One vector is turned by the same rotation once a tick. Each row is the vector after some number of ticks, and that number follows the row.
The counts run from 0 to 476.
[-0.76  0.50  1.65  5.01 -4.18  1.31 -1.85 -5.22 -2.14 -2.69  1.63  0.68
  0.47  0.05 -0.36 -1.62 -0.60  0.03  1.50 -2.47  2.38 -0.48 -0.80 -1.35
  1.81 -1.77 -1.82 -0.57 -0.63  0.27 -1.93 -7.63  1.29  1.96 -2.57 -1.86]	291
[ 1.14  0.94 -4.92  1.71 -1.15 -1.45  2.81 -2.39 -0.06  0.21 -1.45  0.46
 -0.09  2.81  1.97  4.43  2.68 -4.95 -0.77  0.38  0.42  4.56 -0.86 -2.40
 -0.03  2.06  3.28  0.83  0.07  4.26 -2.23  1.49  2.13  3.26 -1.56 -4.12]	430
[-1.43 -0.22 -3.42  2.85  0.39  0.94 -0.52 -1.49 -4.12 -1.26  2.43  1.33
 -1.28  1.06 -2.62  4.93  1.17  3.74 -4.15 -0.35 -1.29  1.72  1.33  0.52
  5.46 -0.84  2.25 -0.69 -2.52  0.24  0.50 -4.26  1.95  3.54  1.68  2.00]	218
[-0.51  0.69  2.67 -0.52 -4.23  2.83 -3.58 -4.61 -0.11 -3.27 -2.49 -2.43
  1.48  0.02 -0.95 -1.52 -1.01 -0.11 -2.86 -0.38  4.26 -1.33  1.86 -0.16
  0.08 -4.75  0.90 -5.05  2.22  1.14 -1.79 -1.50 -1.44  2.65 -0.78  0.25]	330
[-5.31 -2.22  0.61 -1.51  1.52 -0.58 -0.21 -5.72  2.11 -1.29 -0.11 -3.32
  2.34  1.21  0.36  3.66 -1.60 -0.14  0.85 -1.86  2.64  1.01  2.07 -1.11
  5.16 -0.74  4.09 -1.81  0.19  1.14 -2.09 -3.31  2.05  2.37 -1.31 -0.06]	373
[-0.75  0.13 -3.30 -1.09  1.44 -5.64 -1.76 -1.98 -1.55 -1.07 -1.23 -1.60
 -0.94  3.83  0.51 -2.37  0.69 -2.69 -2.75 -3.49  0.44 -2.10 -0.87 -2.22
 -1.03  1.66  4.79 -0.29  2.02  1.01  0.04  1.36 -0.84  1.29 -2.40 -6.16]	112
[-3.06  1.73 -2.73  0.43 -1.71  2.16  0.15  0.47  0.68 -0.60  2.09 -5.98
 -4.27  2.94 -6.36  2.68 -0.86  2.45  0.29 -1.49  0.78  0.86  4.48 -0.21
  1.26  0.24 -0.66 -3.24 -1.25  3.16 -0.46 -0.43  2.72 -0.74 -0.66  4.27]	87
[-1.06 -1.15  5.18 -0.35 -3.28 -1.62 -0.74 -1.88  0.33  0.48  3.50  3.37
  1.77  1.21 -0.66  1.26  0.24 -3.68 -2.18 -0.40  4.17  2.14 -1.91 -0.52
 -0.65  0.81  3.30 -2.38  0.65  2.29  2.63 -2.37 -3.72  0.42  3.70 -5.77]	65
[-0.71  1.74 -0.56  0.74  0.27 -0.93 -3.16 -3.04 -0.91 -3.26  2.01  0.22
  0.62  1.52  0.03 -3.88 -3.98 -0.01 -3.62 -2.09 -1.68 -1.60  2.76 -1.85
  1.21 -1.59  0.42 -4.24 -2.45  2.11  1.55 -7.51  0.62 -0.40 -3.71  2.26]	452
[-2.29 -0.48 -2.34 -2.16  0.72 -0.93 -6.49 -1.47 -0.63  0.41  1.62 -0.40
  1.94 -2.54 -1.11  3.66 -3.40 -0.68 -2.28  0.19 -0.66  1.81 -1.85  1.26
 -0.41 -3.40  4.17  0.76  4.76 -0.51  4.76  0.11  1.48 -0.89 -2.96 -0.67]	277
[-3.21 -0.20 -1.02  0.19 -0.34  4.28 -4.37  0.17 -0.77 -1.95  1.04  1.96
  2.24 -1.33  1.61  0.65  1.29  2.99 -0.53  0.98  1.01  0.95  1.24  1.23
  3.15 -4.80  0.54 -1.45  2.38 -0.21 -4.67 -5.28  0.21  2.82 -0.88 -4.75]	336
[-2.58 -2.04 -0.42  0.95 -0.01 -0.64 -3.85 -1.61 -4.01 -2.65  1.79  1.33
  0.87 -0.86 -0.55  3.19 -3.69  3.32 -5.48 -0.58  0.09  2.19 -0.67  0.86
  3.28 -2.28  2.60 -2.43 -1.65 -1.32  3.42 -4.46  1.06  2.97  0.12  2.23]	56
[ 0.71  3.23 -4.36  1.12  0.57 -1.47 -3.32 -2.42 -4.94  0.45 -0.63 -2.18
 -3.43  4.21 -1.76 -1.44  1.97  1.23  0.92 -3.66 -0.08 -2.82 -1.61 -1.09
  0.55  0.91  1.29 -0.20  2.56 -0.67  0.27 -2.83  1.84 -2.22 -3.19 -2.33]	120
[ 1.18  3.67 -5.65 -0.84  1.35 -1.26 -0.41  2.31 -0.19  0.84  3.94  3.23
 -1.37  1.52  0.63  0.01  4.81 -3.59 -2.49  2.44 -5.86  0.78  1.75  0.81
  0.14 -1.29  1.33  0.01  1.79  2.88 -0.64 -1.34  2.04 -1.10 -2.86 -2.20]	393
[ 1.75  1.92  2.41  1.82 -4.85  1.58 -2.73 -5.12 -4.46  1.14 -2.47 -2.23
 -1.88  1.10 -3.39  2.67  2.72  0.41 -2.08 -1.44  2.96 -2.84  1.15 -1.63
 -1.05 -2.21  0.90 -1.16  4.89 -0.69  0.99 -0.28 -1.06  0.90 -1.04 -1.01]	161
[ 2.74  3.23  0.58  1.79 -1.88 -1.71 -0.05 -0.20 -4.64  2.91 -0.77 -0.08
 -1.77 -0.39 -2.29  2.62  4.61 -1.96 -2.07 -1.30  2.65 -0.34  3.06 -2.30
 -0.84 -1.06  0.93  0.69  3.54  5.31  4.87 -0.06  1.44 -1.23  1.71  2.52]	0
[-1.07 -0.26 -5.28  0.39  2.74 -2.10 -1.35  1.51 -4.30 -2.43  2.43  5.45
  0.84  0.77  0.72  1.62 -0.16  2.86  0.13  0.60  0.56  4.35  2.21  0.22
  1.43  0.41  2.50 -0.75 -3.45 -0.14  1.04 -4.72  3.17 -2.19  0.74  0.55]	179
[-1.90  0.12  1.61  3.38 -5.31  1.42 -2.03 -3.72 -0.64 -0.14  1.96  0.43
  1.95 -1.47 -0.40 -0.94  0.70 -1.48  1.53 -1.73  6.14  4.05 -0.85 -0.61
  3.39 -2.11 -1.72 -1.64  0.74  0.45 -1.03 -7.18 -0.23  1.45 -0.66 -1.48]	292
[-1.11 -0.67  1.62 -0.66 -1.35 -1.86  0.93 -3.34 -2.03 -1.02 -3.61 -0.60
  1.76  0.27  1.97 -2.10  2.23 -1.85 -0.72 -2.86  7.44 -0.46  4.23 -4.29
  1.59 -2.93  2.54 -3.57  1.32  1.86 -1.63 -3.65 -0.36  1.32  0.53 -2.11]	332
[-5.21  3.45 -2.22  2.47 -0.62  3.40  1.26  2.08  2.07  0.59  0.67 -6.33
 -3.44  1.16 -2.94  2.73 -0.52 -0.72  1.35 -0.59 -0.12  0.01  3.55  0.61
  2.84  0.84 -2.37 -1.91  0.04  3.94 -1.67 -1.36  2.63 -0.64 -0.72  2.69]	86
[-1.25  4.09 -3.70  0.29  0.88 -0.13 -5.85  3.61 -1.72 -0.21  0.82  1.39
 -1.97 -1.99  2.00  0.05 -1.88 -1.87  0.06  2.24 -2.30 -0.26  2.49  3.32
 -1.34 -2.31 -0.32 -0.82  3.31  1.25  1.44 -1.72  3.67 -3.04 -4.50  1.28]	401
[-0.96 -0.54  0.15 -0.73  2.13 -3.53 -0.71 -0.19 -1.64 -1.59  0.22  0.43
  0.78 -0.91 -1.33 -3.17  0.82 -2.19 -1.50 -2.16  3.63  0.57  5.99 -2.23
  0.43 -1.32  2.50 -2.35 -0.84  6.82  3.26 -2.91  2.21 -2.34 -0.09  4.14]	8
[-3.16 -0.87  0.26 -0.48 -0.18  1.23 -0.27 -5.11 -2.32 -0.77  1.03 -1.06
 -0.48  3.70 -0.37  4.99  1.29  2.51 -3.00 -1.78 -0.58  0.51  0.11  0.91
  5.52  0.17  3.45 -1.04 -0.91 -1.70 -3.23 -4.27 -0.12  4.86  1.71 -3.20]	380
[-3.34 -3.95 -0.12 -2.36  3.18 -2.65 -2.52 -0.75 -3.71 -2.42  1.59  3.08
  1.27  1.33  0.86 -1.89 -2.98  3.04  0.81 -2.67  2.52  0.81  2.79 -0.42
  1.28  1.57  4.22 -2.81 -3.08  0.27  1.55 -4.54  1.41 -1.88 -1.31 -1.42]	16
[ 0.52  2.64 -4.99  1.37 -2.22 -0.74  1.80  3.47 -2.53 -0.34 -1.88 -0.04
 -2.64  0.76 -1.86  0.34  1.94  0.51 -3.63  1.11  0.00  0.04  2.66 -3.17
 -2.28 -0.75  1.36 -1.65  4.12  2.32 -0.62  6.45  0.43  1.91 -1.93 -2.54]	435
[-0.79  4.74 -5.41  1.56  0.34 -1.27  2.27  2.00 -1.14 -1.26 -3.77 -2.88
 -1.47  1.21  1.11 -0.49  0.10 -1.55 -1.00 -0.77  1.70  0.82  5.89 -3.07
  0.16 -0.59 -1.20 -3.43 -0.38  3.84  0.55 -0.19  3.73  1.61 -1.76  2.95]	46
[-2.88  2.61 -1.34 -0.58  0.95 -0.84 -2.27  2.65 -2.13  2.86 -2.06 -3.49
 -4.28  2.15 -0.27 -1.52  4.50 -1.27 -0.22 -2.23  2.14 -3.55  0.94 -1.19
  0.80  0.33  0.61 -2.59  4.87  0.47 -0.29 -0.46 -1.07 -1.09  0.10 -5.48]	118
[-1.22 -1.08  3.28 -1.81  0.60  3.35 -2.65 -0.99  0.67 -0.41  1.42  3.62
  1.48 -0.54  0.83  4.66 -1.80  0.57 -5.90  2.22 -3.78 -0.04  3.49  2.65
 -0.02 -0.51  3.20 -4.11  0.18  1.51 -0.42 -1.48 -0.78  2.23  0.84  0.28]	101
[-1.71  1.02 -1.80 -2.09 -1.42 -2.16 -0.96  4.77 -0.84 -1.84  0.16  1.79
 -0.59 -1.73 -0.75  2.25 -2.33 -2.23 -3.95  3.47 -0.05  0.83  3.85 -0.32
 -3.14 -3.13  2.04 -4.81  5.16  0.45  1.74  4.10 -0.92  0.51  0.19 -1.85]	272
[ 1.23  3.81 -3.39  4.50 -4.38  1.96 -1.49 -2.08 -3.79 -2.11  1.94  0.08
 -2.91  1.27 -2.16 -2.67  0.42  0.92  0.89 -1.92  0.78  1.73  0.93 -1.71
  0.21 -1.35 -3.89 -0.86 -1.84  1.26 -0.21 -4.78  3.00  0.10 -3.26  2.10]	128
[-3.95  0.90 -1.18  4.68 -2.00  4.96  0.27 -0.52  2.10  2.58  0.45 -0.88
  2.14 -1.78  0.69  1.00  1.55  2.33  0.77 -3.39 -0.46  2.41  0.74 -3.95
  4.00  2.84 -2.42  1.58 -0.77  3.26 -2.18 -2.65  1.51  3.43 -1.91 -2.39]	254
[ 0.09 -0.16  0.48  1.77 -2.68  2.14  0.07 -4.59 -1.49  1.34 -0.66  4.46
  0.46  1.38  3.54  2.65  1.65 -0.48  1.09 -1.81  2.83  4.01 -0.35 -2.90
  0.27  4.73  1.08 -1.16 -2.30 -2.70 -1.43 -1.49 -0.22  2.83 -1.90 -3.56]	422
[-2.16  1.65 -0.28  3.20 -1.67  4.78 -4.31 -1.04  0.65  0.39 -2.29 -1.97
  0.48 -1.03  2.49 -0.14 -3.10  2.09  4.96 -3.04  1.59 -0.72 -0.89 -3.12
 -1.98  0.05 -1.52 -0.01  2.28  1.66 -0.32 -3.56  2.76 -1.15 -4.83 -3.48]	246
[-0.69  2.80  0.07 -2.47  0.23 -0.11 -4.25 -1.01 -1.16 -2.04  2.05  3.72
 -0.29  3.67  2.68  0.64 -3.07 -1.25 -3.95 -0.49 -3.19 -0.27 -1.80  0.73
  0.23  0.32  1.94 -5.24 -2.19 -2.33  1.40 -6.48 -1.44  0.71 -0.40 -3.23]	62
[-2.40 -0.74  2.32  0.89 -1.06  0.55 -4.56  1.15  2.41  5.55  1.68 -0.26
 -1.10 -2.77 -1.73  1.68  0.46 -3.60 -1.46 -0.49 -0.04  1.08  2.50  1.07
 -0.71  3.69  1.90  1.26  1.92  5.72  3.39  2.69  0.61 -3.54 -2.51  3.38]	359
[ 1.97  3.48 -3.66 -0.24  1.25 -2.16  0.41  2.47 -0.32  2.61  3.44  4.06
  0.69  0.80 -0.18 -0.58  5.58 -3.36 -1.89 -0.78 -3.77  0.58  2.27 -1.91
 -1.30 -0.12  1.58  0.71  2.11  6.27  0.70 -1.03  1.33 -0.87 -0.72 -3.59]	392
[ 0.70  1.56 -2.49  1.61 -1.02  2.17 -3.98  0.64 -2.58  1.49 -0.09  2.02
 -2.09 -0.76  1.71 -2.31  1.46  0.59  2.17 -0.47 -0.77 -0.67 -0.64  0.24
 -3.37  0.75  0.46  2.34  4.26  0.57 -2.68  0.61  2.45 -2.02 -6.34 -6.30]	76
[-0.13  4.03 -5.53  2.62 -1.73  3.34 -1.78  1.05 -1.57  0.99 -2.19  0.05
 -1.53 -0.22  0.33  1.61 -0.09  2.80  5.93 -2.35  1.65  2.14  0.73 -3.28
 -2.56  0.82 -1.26  0.69  1.33  1.30  0.77  0.06  4.84 -3.02 -4.43 -0.06]	83
[-1.28 -1.22 -0.16 -3.30  1.72 -4.88 -5.19 -0.84 -0.03  1.96  1.11  0.37
  0.35  0.75 -0.19 -1.69  1.69 -4.13  0.00 -1.39  3.01 -0.24  2.37  0.36
 -1.26  0.70  4.94 -1.12  1.94  1.20  2.28  1.72  0.21 -5.83 -2.35 -1.71]	236
[-1.07  2.40  2.01  0.64 -3.38  2.29 -6.72 -2.66 -0.48  1.50 -0.87 -2.57
  2.96 -1.60 -1.15  2.47 -1.41 -0.28  1.42 -2.09  3.92  0.34 -2.85 -1.63
 -0.03 -2.34 -0.23 -1.22  3.42 -0.56  3.30 -4.79  0.01 -2.23 -0.23 -0.96]	285
